Rotation paths and how fast each direction turns (degrees each step)
Each turn is a multiple of 5 degrees from 10 to 175, or 0.
Each row of a path follows its step; steps can be skipped.

step 0: [-24.9  -0.6 -19.8  12.9   0.3   6.3  -5.6  -1.9   8.6  -3.0  21.1 -20.5
  15.8 -23.6 -27.3  13.1   8.5   8.0  -6.5 -28.6 -35.6   2.1  19.5  25.0
  -5.0  12.3  12.4 -18.3  -9.9 -23.4 -28.2  19.5  15.2  -1.4  13.3 -15.8
   2.9   2.8   0.2   7.2  21.2  -1.6  21.5  11.9   8.5   7.7   4.0   6.1
   9.3  -0.5]
step 10: [  2.4 -10.3 -14.9   3.8   5.6  17.6  -5.5  17.2   0.6  -9.6  29.5 -21.6
  -0.5  -9.8  10.9   3.4   2.8 -18.1  -9.7 -25.9 -11.9 -32.2  28.7   9.6
  33.8   6.2  -3.2  -2.4 -35.6 -23.0 -19.3  -0.8 -13.8  14.5  -5.5 -25.4
  -6.8  -3.1   2.8   4.8  19.7  -7.2   3.8  10.8   4.4   1.5 -21.0 -10.3
  -8.2   3.9]
step 13: [ -8.8  -5.3 -37.6   6.1  -3.6  10.8  -9.3  18.4  12.3  -6.5   3.4 -10.9
  18.9 -18.1 -16.8   8.4  -8.2 -16.3  -7.0  -6.1  -5.9 -20.7  10.3  28.7
  22.5 -18.2  10.1 -11.5 -29.1 -16.1 -17.6 -13.2   0.6 -11.9   7.7 -23.1
  17.8  15.1 -12.6   1.7  10.5 -10.3  17.9  14.9   4.3   0.9  13.2  -8.6
  33.3  14.7]
step 20: [ 23.1 -14.3   3.1   4.5   4.4   0.4 -24.8  -3.3  21.2   3.1  26.7 -17.2
   6.2 -21.9 -16.6  10.5  17.6  13.3  -2.2  -9.5 -34.9   0.7  33.4  -5.6
   2.5   3.5   7.9  -9.6  -2.2 -26.8 -15.9   1.2   5.9  -1.3  -5.7  -7.1
 -15.7  19.2  -3.6 -25.3   6.9 -14.3   3.1  -0.3   8.0  17.0 -32.2  -3.1
 -24.4  13.6]
step 21: [ -7.2   4.5 -40.1  -4.0 -15.6   3.4 -17.9  30.3  26.9   0.8  11.4  -9.9
   2.6 -17.3 -11.5 -23.0 -14.2  -0.1 -13.8   3.5  13.1 -10.9  16.7  18.2
   2.8 -12.9   3.2 -23.1  28.6  -4.6  -5.9  19.2  14.2 -10.1   3.6 -19.7
  21.6  19.0  -3.0  -7.2   5.4 -12.0 -13.1   6.4  -1.6  11.1  11.1 -14.6
  30.0   2.3]
step 22: [ 14.1  10.7   0.5 -25.4  -1.3   4.9  11.8  10.8  20.4  -6.8  35.6   0.5
  22.4  16.6 -22.5  30.4  -0.3  -5.1  -5.6 -14.8  13.1 -10.2  16.3  24.7
 -10.3  17.8  23.6  17.2  -7.9 -10.3  -4.7 -22.7  -4.8   1.3  13.1 -27.8
   8.5   7.8  -6.0  -0.1  14.7  13.9  -8.7  18.9 -22.3   3.6 -16.3 -12.3
  -5.8 -14.3]
step 23: [ -6.5 -14.3  -0.6  11.4  -1.8  28.1 -24.8  21.5  31.2  -6.3  11.1 -23.6
  14.8   2.7  10.8   5.7  12.7  -5.7   6.8  -5.7 -23.0 -20.9   7.9   5.7
  30.6 -21.8   8.1 -18.4 -17.2 -25.6 -17.6  -3.0  -5.2  -6.6  -8.3  10.4
   6.2  35.7   9.3  -2.8  14.6 -11.3   7.0   1.5 -11.2  -0.3  -6.8   1.0
 -25.5   6.4]
step 33: [ 10.7  -8.3  -7.1  12.2   7.5  10.9 -26.1  -6.4  26.3 -19.9  21.3  -4.7
  20.5 -21.5  -5.1   9.5  13.8   0.1  -5.9  -7.6 -15.5  -0.3  24.0  -9.7
  20.9 -24.4  -0.6 -26.7  -8.7 -15.7   8.8 -30.3  34.1 -12.3  -6.9 -19.0
   4.2   5.2 -14.1 -18.5  -0.5 -18.2 -11.7   3.2  -5.0  -1.3  -9.7 -13.1
  14.8  18.6]
step 37: [ 25.0   0.3  -4.6  -0.3 -10.8  10.9  -1.2  21.5  17.6 -11.5  10.9   0.3
   4.2 -14.6  -2.3   5.8   9.7  27.4  -2.9 -24.1   8.3  -4.8  27.6   7.7
 -31.0   4.5  17.4  20.2  27.2  -8.1 -26.1  27.6  -7.8   6.4   1.6 -18.5
  -9.1  12.1 -10.5 -12.2  12.4 -12.3  21.0  -7.1  16.7  24.4 -13.8  -2.6
  -5.6  18.5]
Directions:
[  1.7   1.5   0.5  -5.8  -2.9   3.2   8.8   3.1  -1.2  -5.3   4.6   6.7
  -3.2  -1.4  -0.8   3.3   1.0  -7.9   0.0   2.3   4.8  -4.9   7.4  -0.4
  -2.6  -2.0   1.1   4.4  -6.1  -0.8   0.9 -12.6  -2.1  -3.8   7.6   1.1
  -6.9  -6.0  -1.4   1.0  -3.1 -11.6   1.6  -5.0   1.4  -0.4   0.7  -1.1
   6.0   2.5] | 125
[ -8.8   2.2   6.1   0.3  -2.2   2.7   1.8  -0.5  -3.9  -5.9   5.6   0.8
   1.8 -10.4   0.5 -11.2   2.9   1.8   0.9  -7.2  -5.6  -3.1  -3.6   0.3
  -0.9   0.6  -6.4   7.8   0.1   7.3  -0.1   0.9   6.9   7.3   0.3   0.9
  -8.0  -2.1  -0.5   1.6   5.4   1.9  -1.3  -0.6   6.2   6.2  -3.7   1.7
   2.0  -2.9] | 40
[-2.7  4.1  4.6 -2.3 -2.9  1.6  4.2  1.8 -1.7  7.3 -4.5 -0.9 -1.6  9.3
  1.2  0.3  4.2 -0.3 -2.2  2.2  6.0 -0.2 -1.9  2.7 -6.5 -7.0  8.6  6.6
  9.9 -3.1 -3.4 -3.8  1.0  3.9 -9.1 -3.2  2.3 -3.1  2.0 -3.8  6.8  1.1
 -1.9  2.5  7.8  7.1  1.6  1.8  7.3  3.4] | 140
[ -1.5  -3.4   3.1   5.8   1.5   1.8  -9.3  -1.5   1.3  -2.7  -5.6  -7.3
  -5.5  -1.5  -3.0   2.5  -9.9  -0.8  -3.1   0.0  -3.3  -2.7   4.5  -0.2
  -2.2  -3.5  -1.1   7.6 -10.4  -6.0  -0.2  -7.1   6.1   0.1  -7.1   1.4
   3.2   6.3   0.3   5.0  -7.3  -0.7   1.7  -1.0   3.0   8.8   1.3   4.8
   1.5   1.1] | 145
[ -6.3  -2.0  -2.7 -17.3   0.6   0.2  -1.2   5.0  -3.1  -1.1   1.0  -2.3
  -5.4   3.4   3.3   2.4  -0.2   2.6  -0.7  -8.1   2.1  -5.0  -2.9  -8.9
   8.3  -3.2   4.3   0.7  -4.7  -1.3   1.6  -2.4  -4.6  -0.3   0.4   2.8
   3.7  -0.2   2.3   1.4   3.4   7.2   4.6   0.1  -3.4   1.2  -1.6   7.5
  -0.8  -8.4] | 85
[-2.9 -1.2  0.5 -1.4 -3.3 -2.0 -7.7  4.7  2.7  9.2  7.0 -2.9 -5.9 -5.8
 -4.4  4.0  0.5 -5.9  1.9  3.3 -4.0 -3.7  4.4 -1.1 -1.8  9.1  0.8 -7.8
  2.8  4.2 -5.5 -9.1  3.0  3.9  1.1  0.6  5.5 -5.2  9.0  4.0  3.7  2.7
 -9.1  0.0  2.8 -1.6  0.0 -1.9 -0.5 -1.6] | 35
[ 4.9 -3.8 -1.4  7.9  9.2  1.6  1.1 13.0 -4.3  0.8 -2.6 -2.1  0.9 -2.8
 -1.6  0.6 -1.7 -0.6  1.8 -0.1  3.2 -3.5 -1.2 -1.4  1.8 -0.3 -0.6  3.4
  0.2  1.0 11.6 -5.2  1.8 -3.3  1.5 -7.5  0.5 -5.9 -3.2  0.5  2.6 13.7
  1.5  0.1  1.6 -3.0 -6.3 -6.1  4.7  3.2] | 125
[ -3.7  -0.9   4.9   9.4   0.9   3.8   5.0  -0.7  -1.4  -3.5   6.9  -4.0
  -0.1   0.7   6.8  -0.9  -1.0  -4.5   0.3  -2.8  11.4  -2.0  -4.8   2.3
   2.2   2.9   0.5  -3.3  -0.7   0.7   1.9  -5.7 -11.6  -1.2  -8.2   1.8
  -1.6   5.0   8.8   1.6  -0.5  -0.6  -1.0  -0.9   2.8   0.4  -3.5   0.1
 -12.4   2.6] | 85

step 1: [-12.6  -1.1  15.9 -28.9  11.5  -4.9   6.8  -8.4  -2.3 -26.2  32.6 -18.7
 -37.1  10.8  -3.7  -0.6  15.1   2.5  25.6  28.1  31.9  -3.1  -3.8   0.6
  21.9  18.0   0.3  11.5  10.1  28.6  20.8  15.9   6.3 -13.3   7.0 -16.0
 -16.4 -16.9  -8.2 -16.6 -26.9 -13.2  12.1   2.4   5.9  17.7  -9.8  -1.9
  -4.5 -24.9]
step 4: [  6.1  10.3 -27.0  15.3  -9.5   6.8   5.7  -6.1 -14.1 -23.9  32.4  -2.1
 -13.6 -15.0  13.5  19.7  -4.8  18.5 -18.6  -3.9  16.1  17.6  -5.4 -35.6
   3.4  19.8   6.9  13.2  15.5  34.6 -12.1  23.1  24.4   3.5  -2.7   3.5
  -2.2  -7.0   7.7  -0.9  -3.7 -10.1 -26.0 -11.5  14.8  23.5 -31.8  -1.4
 -25.6 -18.6]
step 9: [ -4.7   1.5   8.8  18.8   5.3   5.0  34.3 -16.2 -25.6 -30.6  16.4  10.3
 -30.0  -8.1   5.1  -7.0  -9.3   4.8  36.9  16.7  -5.9  31.5 -29.4   4.9
   0.9 -29.2  -2.6 -12.4   7.2  23.5  10.7  21.9  -4.5   4.7  15.7  25.3
  -9.2  -7.1   0.2   9.0  22.0   0.7 -19.3  13.7 -11.5  12.1  -6.5   4.0
   1.0 -24.2]
step 12: [  6.0   6.7   8.8 -14.7  12.2  14.9  14.7  -0.9  10.4  -7.6  36.8 -23.4
 -51.8   5.7 -17.4   8.2 -19.3  25.3 -18.3  33.2   8.2  24.1 -18.8  -8.8
  12.0   5.7   6.2   4.9 -10.4   8.6  28.3   6.8  -5.9   2.6  21.5   1.9
   8.4  33.1  16.1  15.6 -10.7 -10.1  -9.0 -12.0  -3.3   2.1  -8.7  12.6
  10.8  -4.3]
step 16: [ 23.5   7.2  10.5 -12.5   7.6   7.8  14.6 -11.4  21.6 -26.8  11.0  19.3
 -13.0 -26.4  -0.8  43.9  20.9  36.8 -19.9   7.9 -13.9   5.9  -3.1 -25.6
  16.4  14.8  -5.7  -2.2   8.4  28.5   0.1  37.4  -2.7   9.7  -8.5   0.6
  -5.7  13.3  25.4   7.1  -7.5   7.1   7.6  -3.9  13.2 -16.4 -22.7  -6.7
   4.0   0.6]
step 21: [-24.7  22.9  12.5  -4.1  -9.8   3.6  51.7  -5.2 -21.0 -29.1  -2.1   1.3
 -10.4 -10.6 -20.1  17.6  -4.1  15.9   2.8 -12.6  22.7   6.6 -29.8  -2.2
   2.6 -30.9  -4.2  -7.1 -11.0  23.5  12.3  12.6  14.2 -17.8 -10.0  -8.4
  -6.6  -4.3  -5.0  20.8   8.7  14.8   9.5 -22.5  18.6 -10.6 -18.3  18.5
   3.3 -20.0]
step 22: [  9.1  10.9  12.2  -4.9   4.9 -27.4  40.8  -5.6  11.4   0.4  14.9  21.7
 -14.4 -14.5 -24.7  30.5  19.0  -6.7   2.1   3.2   1.7   2.7 -11.2  30.7
  23.0   6.5 -24.0  -5.3  -0.4  11.4  13.0  17.9  42.0   4.7  10.5 -18.7
  17.8 -18.3  12.2   8.2  -3.1 -17.4  18.7   3.0   4.4 -21.2  -4.1  10.5
  -1.4  25.8]
step 30: [-19.3 -15.9   4.4  12.0   5.2 -14.4  18.3 -11.4  -1.7 -32.1  13.1  20.8
  -2.2  -2.2   3.4   9.8   8.9   9.2  11.5  -1.5  -1.0 -20.5 -15.9   3.9
  21.9   2.3  21.1 -14.3 -20.8  15.5  23.5  25.9  20.6  -9.4  34.5  -7.4
   3.9 -11.3 -17.3 -42.8 -26.4  15.5   7.4 -10.4  -5.9  -4.6 -16.6 -30.8
 -16.8  -9.0]
step 35: [ 34.4   4.1 -12.2   7.0   9.4   1.1   2.2  18.8  -7.0  -9.8  25.2  16.3
 -19.5   1.3   8.7  12.1 -23.1  22.1 -16.2  -2.9  16.6  19.0 -34.3 -34.9
  -2.4 -15.9  -3.7  -4.4  23.1 -11.6   7.4   7.2  39.6  -6.8  20.3  -2.4
   3.6 -17.0  -6.3 -33.1  -0.7   4.2   2.2 -24.3  23.8  13.9  -5.8  -8.5
  -3.8  -8.4]
Directions:
[ 1.4  1.7  6.3  7.5  2.5  2.5  3.9  0.4 -1.1  7.0 -4.5  7.1 -4.9 12.3
 -4.1  4.9  5.7 -0.4  2.9 -0.7 -4.0  7.1  1.4  1.5  4.7  3.8 -0.7 -8.1
 -1.1 -2.5  1.7 -3.7 -0.6  1.8  3.5 10.5 -0.3  3.1 -2.3  5.2 -0.2  2.0
 -2.8 -6.6  0.8  2.2 -7.5  6.0  4.3  1.6] | 115
[ -0.3 -10.4   1.4   0.8   1.1   5.9   2.6  -0.9  -6.5  -3.0   5.0   4.9
  -8.5  -0.4  -1.9  -3.4  -3.2  -7.8  -9.6  -5.6   1.3   5.4   6.8   1.3
   4.8  -2.2   0.0  -0.7  -1.8  -3.5  -6.7  -1.5  -2.0   3.8 -10.8  -4.5
   2.4   4.2  -0.4   0.4  -5.5   3.2   3.4  -4.3  -0.6  -4.3   0.9   1.4
  -6.6  -5.5] | 170
[ -1.2   7.4  -2.6  -3.6   5.2  -6.4   0.6   5.3   3.1  -2.2  -7.8  -1.4
  -6.6  -5.6  -5.3   3.2   2.8   2.1   2.6  -2.9  -4.4  -0.2  10.7   0.9
  -5.3  -3.9  -4.0   2.6   2.1  -0.7   7.3   4.0  -2.0   5.2 -10.6  -3.6
   6.1  -2.5  -0.5   3.9   1.3  -4.2  -6.3  -3.8  -1.0   0.2  -8.5   0.4
  -3.8  -1.4] | 65
[ -1.0  -1.5  -0.9   6.5   3.5  -2.3  -4.1   3.1  -5.7  -2.9   8.5   2.8
   3.9  -1.3   5.7  -1.2  -8.1  -4.7   1.4  -3.1  -9.9   1.4   4.6  -0.5
  -5.0  -4.8   5.1  -2.4  -2.5   3.5  -2.1  -1.0   1.7   3.1   6.6   3.6
  -3.8  -3.2   0.7  -3.7   7.9  -7.4  -6.0 -11.0  -4.3   2.5  -2.0  -4.7
  -4.3   3.0] | 70
[ -3.6  -2.5   1.2   0.6   3.3   7.3  -1.4   0.4  -3.7   9.2  -0.6  -2.7
  -7.4  -7.8   4.4  -0.7  -0.7   4.8   2.6   5.2   1.8   5.9   2.3   0.0
   1.4   0.5   3.4   1.5   2.0   0.2  -2.3   2.7   2.0   5.4  -3.4   7.3
  -3.3  -1.1  -0.4  -5.4  -5.5  -5.8 -13.9   6.9   6.7   5.6   6.1  -1.9
   3.1  -3.7] | 10
[  4.6   0.6   5.0   9.8  -5.5   6.7   7.5   0.1   3.8  -3.9 -11.4   5.9
  -1.1  -5.8   7.5   3.3  -7.9   2.4  -0.5  -1.5  -1.6  -2.7   0.0  -3.2
   4.6  -4.7   6.2   4.9   4.9   1.0   1.1   4.5  -9.2  -5.3   4.0  -1.0
   4.2   0.5  -0.1   0.2  -1.8   5.7  -3.0   0.0  -3.2   2.7  -1.6  -3.6
  -2.8  -0.3] | 155
[-4.1  2.8 -7.4  1.6  4.2  2.3 -5.5  4.9 -6.2 -5.5 -1.6  1.9 -9.6  3.4
  2.8  1.0 -8.1  5.9 -0.7  7.0  4.2  8.3 -4.7  2.9 -9.0 -3.1 -2.9  4.2
 -7.1 -3.3  4.0 -5.3 -0.5 -7.9  1.8  0.0 -1.6 -1.7 -2.4  0.6 -0.4  6.4
  3.1  0.8 -4.8  3.4 -3.0  0.8  2.6 -5.5] | 125
